Rotation paths and how fast each direction turns (degrees each step):
Each turn is a multiple of 5 degrees from 10 to 175, or 0.
Each row of a path follows its step; steps can be skipped.
path 1
step 11: [  4 -12  35   2 -18 -11  15  -6 -14  22 -10  12 -39  -8 -47 -34  -6   9
  -3  19   8 -19   0  39  12  -4 -22 -15  -1  -8 -18 -19  32  21  -2  36
  17 -27  -9 -24 -26   1 -22   7   9  -1 -13   3 -13 -16  -5  10  30 -24
   7]
step 23: [ 27 -13  22  -1   7 -22  36 -47  31  10  23  17   3  12 -22  16  10  -8
  -9  -5 -18   1  23   0   1 -21 -18 -18  13  11  -1  -6  23  15 -15   0
   5 -10  20  55 -13  16  17  -8  11  -9 -20  -7  31  18   7  23  14 -37
   0]
step 25: [-13  20  22 -47  -5  13  13  -1 -39  10  -2  -7  -5   5  36  -4 -19  13
  -6  30  11 -23  -4 -14 -15  -1  -5  -1   5  15   0  49 -20  33  17 -25
 -13   7  -5  21   9 -17   7 -46   6 -16  -9  17  -3 -17  -1  -2 -20  38
 -10]
step 31: [-34   3   0  10 -25 -24  13  15  23  29  -9  24   9 -12   4 -22   6   1
 -45   3 -39 -39  -5  -1  17  42 -12  22 -11   6 -14  -2  13   5  10   5
   2  18 -11 -15  -8 -17 -20 -36  -1  15 -12  19  -6 -15  -2 -22 -42   6
 -12]
step 36: [ -4  -9  -4   3   5 -17  18  10 -13 -21  20  42 -25 -11  13 -32 -25 -20
 -35   9  11   0  22 -14  29  -8 -42  -3  -1  21 -18 -27   6 -17 -14 -13
 -11 -37   7 -12  11  -3  22 -19 -14   4 -17  32 -21 -16  17 -17 -10  26
 -22]
step 38: [  8  21   1 -15   1  15  -7  18  57  33 -25 -25   2   9 -20  38 -23  14
  -9  18   5  -9  -8   7   4  25 -15   0 -39  -8  -1 -12 -13  -2  45  24
  -8  -5  18 -38 -20 -19   3  -7  -5  19  16  -6   1  -7  -2  14  -5  27
 -14]
step 41: [ 11  11  -8  15 -36  26  27 -26  -3 -43  -8  51 -24 -24  44 -12   0   4
   0  46 -11 -13  18  14   5  17  -7  -6  26  12  19  -2  12 -13  10 -12
  25  -4 -17  -3  -3 -19   8   6   7 -22  -8   5 -18 -18  -2  -1  20  -1
  21]
step 43: [ 14  -5  10  -8  11 -21  19  10  33  29 -14 -18   0   4  -7  15  19  -5
 -23  -4  30   2  -7 -40   1  26 -28 -16  -4   6  -5   3  27 -45  14  -7
  13 -11   5  -7 -23  19 -10 -17   7 -12  -7  51   9  29  34 -12  -4  32
   1]
step 45: [ 12   0  21 -16 -11 -11 -24  19   1  19 -17 -33 -26   8  28  18 -31   9
  10   6  -4  24  -3 -17  13  -8  18  -1  15 -25 -18  -1 -18  25  16  17
 -33  -1  18  35 -16 -35 -13  20 -17  -3  -8 -27 -47  -6  25  10  24  -7
   9]
step 46: [ 33  20  20  -9   7  15 -41 -21  -2 -26  16  11  22   6  -8 -25   3 -36
   4  23  -5  -6   5  17 -14   4   3  -5  24 -30  15 -34  -4   6  12 -41
  -2 -15   7   2  -4   8   1   5  -6 -41  -2  -3 -40 -22 -23  -1  22 -13
 -25]
Directions:
[ -5  -1   5  -2  -4  -2  -5   0   1  -2   0   3   7  -4  -6  -4  -3  -8
  -1  -8   6  -5   2  -7  -4   1   1   4 -10  -3  -6   3   5  -4  -1   4
  -7  11   1  -7   4  -2   2   7  -3   1   9   2  -4  -8 -14   1  -5 -13
   7] : 160
[  1   1 -13   3   3  -1   2  -3   0  -8   0   1  10   9  -3  -8  -8   5
 -12   1  -3  -5  -2   2  -4   0  -2   1  -6   9  -7   2  -1   2  -4   2
  -1   6   3  10   4  -5  -7  -6 -11   6   1   0   6  -1  -3   7   3   9
   3] : 10
[  0  -4  -3  -9  -5   0   1  -4   8   2  -7 -10   2   3  -1   8   5   1
   7  -7  -7   5 -12  -7   6 -13  -6  -7  -3  11   1   1  -3   1   2  -3
   9   1  10   3   7  -4   5   5  -3  -3   6   2   1  -1   0   2   1  -6
  -2] : 70
[ -6   7   2  -4   1   2   6   9  -4  -5   4   1   9   5   0  -1  14  -4
   0   5   0   0   2  -6  -5  -4  -6   1  -2  -9   0  -3  -1   6   8   8
   7  -2   0   2   3 -13  -6   3  -1  -3   1 -10  -9  12  -6  -2  -1   2
  -2] : 55
[  5  -9   0  -2   5   2 -11  -1  -7   6  -1   0  -7  -3  -6  -6   2  -4
  -8  -7   7   9  -8   5  -6   3 -15   8   0   5   5  -1   2  -7   1  -5
   5   2  -1  10  -1  -1  -4   0   0   4  -4  -2 -11   4  -4  -5  -1  -3
  -4] : 115
[  4  -1  10   8   1  -1   8   2  -6  -2   1  -5   2  -1   7   4  -2  -1
   5   6  -1   3  -4   0   5  -2 -11  -2   2   0  -5  -2  17  -1   3   5
   4   5  -8   2   7   6   5 -13  -2   6   7   4   0  -2  -4   3 -11   4
  -4] : 60
[ -4  -1  10  -2   5   5  -7   0   5   3   6  -2   4  -3   0  -6  -2   9
 -14   5   1   0  -5   3   7  -3   7  -5  14   0   0   7   7  -3   1   2
  -2   2   0   1   2  -8   0   1   4  -6  12   6   2   9   0  -1   7  -4
  -1] : 20
